[[118 119 128 132 116 121 131 114]
 [120 119 122 121 137 147 120 118]
 [122 117 118 125 122 135 129 127]
 [133 113 129 136 139 131 115 138]
 [132 125 125 128 137 135 126 126]
 [126 128 136 143 121 120 134 143]
 [111 116 107 110 106 144 138 111]
 [135 130 120 126 128 129 134 126]
 [122 123 135 141 133 141 130 137]
 [123 124 131 133 137 141 122 145]] => 126

[[131 132 130 150 132 158]
 [129 128 129 131 133 131]
 [132 130 127 130 135 128]
 [129 128 127 131 133 131]
 [128 130 128 129 131 140]
 [128 130 129 127 131 133]
 [128 128 131 129 131 133]
 [128 128 127 128 128 130]
 [130 131 128 144 132 150]
 [128 129 127 128 130 135]
 [128 129 128 140 130 142]] => 150

[[106 124 137 130 125 128 129 143 131 130 130 129 126]
 [144 129 125 128 116 129 132 107 122 120 123 123 134]
 [122 123 143 131 138 125 132 129 140 122 122 126 131]
 [105 135 121 129 129 129 130 144 124 135 123 128 129]
 [110 113 114 118 126 137 132 154 112 142 121 144 118]
 [121 127 123 131 138 123 126 133 117 131 123 132 133]
 [128 127 124 129 145 131 128 127 134 126 133 126 120]
 [139 122 130 128 138 125 124 122 143 134 129 122 132]] => 133

[[117 143 117 123 123 117 114 130 127]
 [134 115 138 129 133 135 139 126 126]
 [116 134 105 137 137 121 103 138 130]
 [127 130 132 125 129 129 124 124 126]
 [138 122 143 123 121 129 148 124 126]
 [141 126 138 122 116 126 152 130 125]
 [128 125 133 128 130 135 127 121 131]
 [126 130 137 121 124 132 127 117 127]
 [128 139 130 117 119 125 125 124 122]] => 131

[[131 131 131 136 145 133 135]
 [127 123 127 126 133 134 137]
 [129 124 128 122 126 137 133]
 [126 127 127 129 133 124 126]
 [128 123 128 118 117 136 131]
 [153 141 134 128 135 153 119]
 [111 126 130 134 130 111 132]
 [115 128 131 133 128 113 129]
 [114 127 131 132 127 114 131]
 [122 128 128 137 140 120 131]
 [132 131 133 127 127 137 129]
 [137 138 132 140 150 134 126]] => 131
---
113  134  155  109  130  132 value 113
 98  132  137  152  111 value 98
108  145  110  150  153  138  135 value 108
116  134  113  116  127  130  154 value 116
154  101  121  139 value 154
143  114  113  135  141  151  124 value 143
137  110  133  121  131  157 value 137
---
Input:
[[124 124 128 115]
 [129 120 136 106]
 [122 128 120 122]]
Output: 115

Input:
[[114 116 133 128]
 [110 105 145 120]]
Output: 128

Input: [142 102 137  99]
Output: 99

Input: [151 133  99 147]
Output: 147

Input: [131 136 115  99]
Output: 99

Input:
[[122 103 109 119]
 [135 129 125 111]]
Output: 119

Input:
[[141 104 119 139]
 [123 126 124 130]]
Output: 139

Input: [108 129 144 150]
Output: 150
---
[[121 140 129 121 123 118 132 135 100 130 145 128 121 149 123]
 [124 141 128 123 128 117 130 132 100 131 151 135 125 145 131]
 [129 124 121 126 121 133 139 133 130 111 105 111 113 135 109]
 [120 135 127 119 117 124 135 137 106 125 127 116 115 149 110]
 [131 114 124 137 131 129 140 126 153 110 111 117 124 118 131]
 [132 121 121 130 125 133 140 130 139 108 104 112 115 129 115]
 [126 128 123 123 118 131 138 135 121 115 110 111 112 141 106]
 [123 132 125 120 117 128 136 137 113 120 117 113 113 145 106]
 [132 117 122 134 128 132 141 128 148 107 106 114 119 123 123]
 [119 138 128 120 120 121 133 137 101 128 136 121 118 150 116]] ⇒ 116

[[134 136 121 134 114 116 124]
 [122 106 153 121 125 138 136]
 [129 112 133 113 118 133 128]
 [127 139 122 126 134 126 130]
 [140 116 121 131  98 123 131]
 [129 122 127 119 123 131 128]
 [132 127 130 138 115 122 132]
 [120 113 149 115 133 137 132]
 [127 123 133 120 123 127 126]] ⇒ 126

[[128 124 107 127 125 128 128 128 130 132 128 128 129 128 127 126]
 [128 129 114 125 125 129 128 128 131 132 128 128 128 128 125 126]
 [128 131 117 124 124 129 128 128 131 132 128 128 128 128 124 126]
 [128 126 109 126 125 128 128 128 131 132 128 128 129 128 126 126]
 [128 132 120 124 124 129 128 128 131 132 128 128 128 128 124 126]
 [128 123 105 128 125 128 128 128 130 132 128 128 130 128 128 127]
 [128 134 124 123 124 129 128 128 131 132 128 128 128 128 123 126]] ⇒ 126

[[139 146 129 113 120 128 119 136 142 124 120 125 124 120 128]
 [136 129 111 141 125 136 146 120 111 124 128 144 124 128 124]
 [135 126 124 118 124 134 129 110 128 128 108 122 147 130 128]
 [141 122 149 119 116 135 116 122 133 124 117 129 125 130 130]
 [122 126 117 141 136 146 129 124 128 120 134 126 149 130 127]
 [139 108 140 119 124 134 128 137 129 125 127 129 124 152 137]
 [114 116 124 116 120 123 129 148 128 143 137 129 123 136 128]] ⇒ 128

[[135 128 102 128 103 126 116 128 137 113]
 [133 129  99 128 110 126 115 127 138 114]
 [110 128 108 128 151 126 118 126 141 124]
 [122 128 104 128 135 124 111 126 141 121]
 [116 128 117 128 145 123 116 126 141 125]
 [131 129 113 128 119 129 127 127 126 120]] ⇒ 120
---
[[140 132 151 108]
 [139 131 150 149]] -> 151, 108

[[152 117 127 128 139 117 117]
 [145 111 133 133 137 115 120]] -> 152, 111

[111 125 140 115 106] -> 140, 106

[[143 139 117 114]
 [112 126 119 113]
 [154 121 131 127]] -> 154, 112

[[150 116 122 134]
 [132 132 129 151]] -> 151, 116

[[134 136 125 153 124 139 124]
 [127 129 126 136 116 130 138]] -> 153, 116

[144 127 112 157 130 146 156] -> 157, 112

[[151 123 153 127 118]
 [110 130 155 130 140]] -> 155, 110
